Here are some points, one per row:
36;-4;14;-28;16;-5;2;-8;27;-8;-2;21;20;2;7;-34;3;-24;19;-21;92;-55;-20;69;49;-12;73;-39;-30;-20;21;4;9;4;21;-28;-30;-31;20;-31;-1;-27;82;-32;-41;-2;-36;-14
-11;30;-2;-34;-10;-8;-32;3;27;17;2;39;35;-38;-25;37;4;84;-57;30;29;-65;-30;21;-29;62;-25;40;-9;-32;-3;-57;16;33;-1;17;-1;42;-35;-19;-21;52;11;-1;37;-18;-23;8
39;-3;-4;-44;3;26;-48;-13;-16;-56;13;6;-60;-42;-9;-7;34;26;-6;9;9;63;21;-43;-68;-6;24;4;-44;-10;21;40;50;2;-10;46;-7;-8;50;-4;23;51;23;-9;-21;-27;-16;-54
-2;11;66;51;-42;-5;-7;-16;-47;-30;8;42;25;40;15;21;-30;15;-10;10;41;51;-50;3;-59;27;-2;-2;48;46;-15;6;-14;13;64;-69;-19;-10;22;12;-4;13;-6;32;-37;-24;-31;-19
21;-32;84;-1;0;-16;-46;-8;75;7;-31;1;-12;2;-70;-50;20;-89;-38;6;-28;-3;-8;-38;15;3;-63;-7;4;31;5;-11;-6;41;-24;-23;28;19;11;41;-6;14;10;-20;-21;16;-11;25
12;18;10;-3;50;41;-39;48;-9;35;-36;-64;-31;-16;-56;16;-22;5;4;25;22;23;23;33;19;16;12;28;-2;9;-20;-15;11;-43;6;-45;-52;-15;28;58;-27;-37;-23;3;54;-71;27;12
-4;-31;28;10;8;1;70;-22;-22;11;12;-44;-40;12;8;20;55;43;-3;51;43;-43;31;6;-21;-17;-95;-19;-13;-41;15;-31;-8;51;21;3;-17;-67;19;27;40;-28;-10;-15;-16;30;28;-1
-7;-1;3;-4;87;23;39;-71;50;42;-28;24;14;8;18;-23;9;64;-12;-18;-58;5;17;40;-29;-27;17;1;-14;93;-11;-21;-3;-23;31;26;40;20;11;6;-1;-33;6;19;-28;-3;20;-40
3;-10;-2;38;59;-5;9;37;-8;-58;-5;-30;54;4;17;-3;38;25;39;-19;-25;8;-22;-58;18;91;33;-50;7;-18;32;3;8;48;-13;41;-8;12;-1;54;-42;-45;9;35;-18;10;13;28
-31;-34;-24;4;-41;66;-41;42;10;35;-38;0;55;60;54;-22;-11;-5;2;4;-16;14;-26;-19;4;-44;-6;-41;-8;-31;-59;-65;51;0;-23;26;26;-45;19;0;16;5;11;19;15;-23;-26;-34
-30;1;51;-30;-26;-13;41;10;-1;35;28;4;-11;-18;44;-59;13;26;-9;-19;50;32;61;-73;41;-9;10;8;-9;-2;-31;18;-30;35;-17;-23;23;48;-2;-71;-34;-40;-19;-8;29;-68;1;-15
26;-11;-21;-10;-43;-55;28;-50;40;46;21;4;43;-18;6;8;24;-9;-3;-27;-26;21;-53;-19;-5;48;-13;-42;-27;-32;15;19;-45;-76;-20;-27;-41;-19;50;11;8;13;8;2;65;2;46;-41
-6;-11;-40;-24;-40;-9;21;7;-22;-52;-18;16;-15;-26;-7;-25;3;3;-17;-95;-42;-46;41;2;29;-28;-30;-16;46;-18;3;-38;-41;-24;43;17;-30;2;-15;68;-17;29;-7;-2;-46;-67;-16;0
-39;6;27;30;37;-3;-33;35;5;-49;-8;27;5;33;-11;-6;-19;-2;-74;-27;-45;-18;17;12;5;-24;-17;37;28;-50;47;36;-3;-15;17;18;-24;-18;55;-105;21;-39;-6;50;32;26;6;2
-23;26;11;8;3;-22;34;-12;-5;-51;-36;82;-45;13;22;26;-19;-47;32;42;43;11;-18;-16;36;-11;-34;38;-25;10;-9;-51;18;-59;-48;59;-38;30;11;16;-50;-31;-22;-10;-10;26;15;-17
3;-70;-45;-30;41;71;41;19;3;-21;-3;20;1;17;-24;34;-31;13;-6;-54;16;24;-34;-6;17;8;13;41;-9;-11;-40;24;-45;28;-24;-56;16;-13;19;-22;-25;43;-39;-48;-24;60;32;-1
-53;-25;-4;34;-40;34;-57;-57;-34;13;6;-30;31;-4;11;38;78;-39;35;-20;-1;-35;28;22;3;8;20;46;-54;5;31;5;23;-24;-19;-38;17;32;7;-30;-6;13;-24;29;-57;-20;38;32
55;64;-8;-38;15;-27;-11;47;-14;9;32;-35;16;47;-44;-13;-30;19;50;-15;-1;-50;-5;-80;-51;-51;-10;-23;-27;25;11;-44;13;-37;3;-33;-14;14;-18;-39;-3;-2;-19;13;-41;32;22;18
57;30;-28;56;-30;3;6;-9;32;-7;-86;-21;-14;1;48;-41;35;38;-6;-24;40;13;13;-8;-36;-33;14;48;52;-3;37;24;11;-28;-39;-22;17;-24;-37;18;-22;1;2;-22;41;44;-24;59
25;5;24;-43;-37;40;17;-56;-45;-28;6;-24;16;-23;-46;36;-32;5;-12;13;-30;69;-23;25;11;-65;2;-10;13;-29;29;-29;-32;22;-35;9;21;18;-49;0;-13;-52;68;37;17;6;17;45
45;-24;-7;20;-21;-32;-2;-2;3;-34;32;-25;-38;6;37;24;-20;10;23;-3;-54;-4;41;73;-6;38;-13;-44;23;38;-52;-38;26;21;-53;-17;-20;53;44;-63;16;6;6;-35;21;5;-21;32
-49;5;-16;15;-44;40;23;3;31;14;33;63;10;12;-48;-33;-45;-14;59;10;-1;7;87;-8;-47;33;42;14;-3;-28;3;-6;-5;12;39;-5;2;32;17;49;65;-6;32;-7;35;45;4;25
-16;45;-38;18;-6;63;9;-25;29;28;28;-49;-5;33;-8;-14;-12;-22;-6;12;18;2;-56;32;-14;-7;-43;-48;26;-28;10;77;18;0;43;58;-7;78;1;-13;-34;-5;-42;-53;-18;-20;-8;6
18;-30;32;-12;18;-46;38;25;6;-3;-43;-39;12;24;16;17;-61;-43;24;-3;45;9;26;38;-26;42;6;-4;13;-19;29;6;-11;-23;3;53;84;-11;-38;-26;30;67;-9;31;3;-51;51;-10
-10;-16;13;-31;32;-21;-52;-6;-7;5;38;15;-19;4;19;48;30;-1;-29;33;12;-19;4;-29;0;-13;48;-39;12;-1;-46;9;-74;-69;22;36;50;-29;7;28;7;-10;-28;-24;9;12;-41;96
22;-32;-21;42;-8;29;28;40;-12;3;79;47;-39;-20;12;-40;10;-9;-23;8;1;-21;-71;-6;39;1;4;14;-21;70;32;3;41;-1;8;6;-4;-21;-44;-3;58;17;9;15;36;-45;44;48
-28;36;-28;-13;28;9;8;41;-31;-3;-23;-15;-34;-43;43;-31;46;-87;3;18;-33;-32;-41;31;-82;8;16;19;-14;-2;-37;-1;-75;34;-14;-26;-5;21;-36;-7;24;-24;11;20;20;8;-17;-52
-74;20;29;34;-14;-11;37;3;-10;-4;46;-34;-29;36;-29;7;-24;23;-18;22;-56;-34;16;-3;4;4;30;1;-4;11;1;44;19;-27;-58;-18;14;-58;-38;17;-67;48;56;-34;2;-2;-31;-50
24;13;-24;-40;2;-16;-40;-47;-34;7;-26;19;-35;-1;5;-78;-42;37;44;42;-35;0;-6;20;71;40;-39;-8;-33;-29;-23;47;3;4;12;-18;17;-30;-30;8;1;10;-47;69;-14;37;-23;11
0;25;-26;23;25;-7;11;-35;47;43;-25;10;-23;-60;14;85;-16;-31;21;33;-34;-6;2;-57;38;-23;56;-13;81;-25;-2;0;30;48;14;-23;-28;-19;-4;-38;28;33;-15;17;-29;-15;6;-10
1;17;-33;-15;42;-51;8;30;-23;36;57;43;67;-1;20;19;32;-52;-39;-6;13;58;52;52;-2;-45;-26;-18;-9;13;16;30;48;34;-1;-11;-21;-6;-22;41;-34;40;-24;17;17;31;-19;-3
-13;-35;29;11;-52;-27;-19;60;-20;38;-51;-57;21;-57;15;21;-34;30;0;5;-12;20;-2;-7;37;-19;10;22;-42;58;16;17;-26;4;53;55;-53;18;-10;-2;12;-1;2;-35;-17;68;-21;-8
10;16;-51;6;-12;-71;-43;-9;-24;-21;19;-16;26;14;-55;21;14;7;11;-21;22;4;-16;-7;40;7;-10;62;46;18;-24;-4;21;14;2;12;63;-17;-14;20;58;-76;-8;-52;4;-4;-4;-78
Along one direction, these points spread out more than along any other. How many in every 100 of the points above lie lower along it than each point below? Answers are rounded to whole numbers. More than half of the points above lie lower than the first one.
-30;1;51;-30;-26;-13;41;10;-1;35;28;4;-11;-18;44;-59;13;26;-9;-19;50;32;61;-73;41;-9;10;8;-9;-2;-31;18;-30;35;-17;-23;23;48;-2;-71;-34;-40;-19;-8;29;-68;1;-15 -> 76
-10;-16;13;-31;32;-21;-52;-6;-7;5;38;15;-19;4;19;48;30;-1;-29;33;12;-19;4;-29;0;-13;48;-39;12;-1;-46;9;-74;-69;22;36;50;-29;7;28;7;-10;-28;-24;9;12;-41;96 -> 24
-13;-35;29;11;-52;-27;-19;60;-20;38;-51;-57;21;-57;15;21;-34;30;0;5;-12;20;-2;-7;37;-19;10;22;-42;58;16;17;-26;4;53;55;-53;18;-10;-2;12;-1;2;-35;-17;68;-21;-8 -> 3
-23;26;11;8;3;-22;34;-12;-5;-51;-36;82;-45;13;22;26;-19;-47;32;42;43;11;-18;-16;36;-11;-34;38;-25;10;-9;-51;18;-59;-48;59;-38;30;11;16;-50;-31;-22;-10;-10;26;15;-17 -> 27
-39;6;27;30;37;-3;-33;35;5;-49;-8;27;5;33;-11;-6;-19;-2;-74;-27;-45;-18;17;12;5;-24;-17;37;28;-50;47;36;-3;-15;17;18;-24;-18;55;-105;21;-39;-6;50;32;26;6;2 -> 85
21;-32;84;-1;0;-16;-46;-8;75;7;-31;1;-12;2;-70;-50;20;-89;-38;6;-28;-3;-8;-38;15;3;-63;-7;4;31;5;-11;-6;41;-24;-23;28;19;11;41;-6;14;10;-20;-21;16;-11;25 -> 6
12;18;10;-3;50;41;-39;48;-9;35;-36;-64;-31;-16;-56;16;-22;5;4;25;22;23;23;33;19;16;12;28;-2;9;-20;-15;11;-43;6;-45;-52;-15;28;58;-27;-37;-23;3;54;-71;27;12 -> 21
10;16;-51;6;-12;-71;-43;-9;-24;-21;19;-16;26;14;-55;21;14;7;11;-21;22;4;-16;-7;40;7;-10;62;46;18;-24;-4;21;14;2;12;63;-17;-14;20;58;-76;-8;-52;4;-4;-4;-78 -> 33
-31;-34;-24;4;-41;66;-41;42;10;35;-38;0;55;60;54;-22;-11;-5;2;4;-16;14;-26;-19;4;-44;-6;-41;-8;-31;-59;-65;51;0;-23;26;26;-45;19;0;16;5;11;19;15;-23;-26;-34 -> 42
18;-30;32;-12;18;-46;38;25;6;-3;-43;-39;12;24;16;17;-61;-43;24;-3;45;9;26;38;-26;42;6;-4;13;-19;29;6;-11;-23;3;53;84;-11;-38;-26;30;67;-9;31;3;-51;51;-10 -> 45
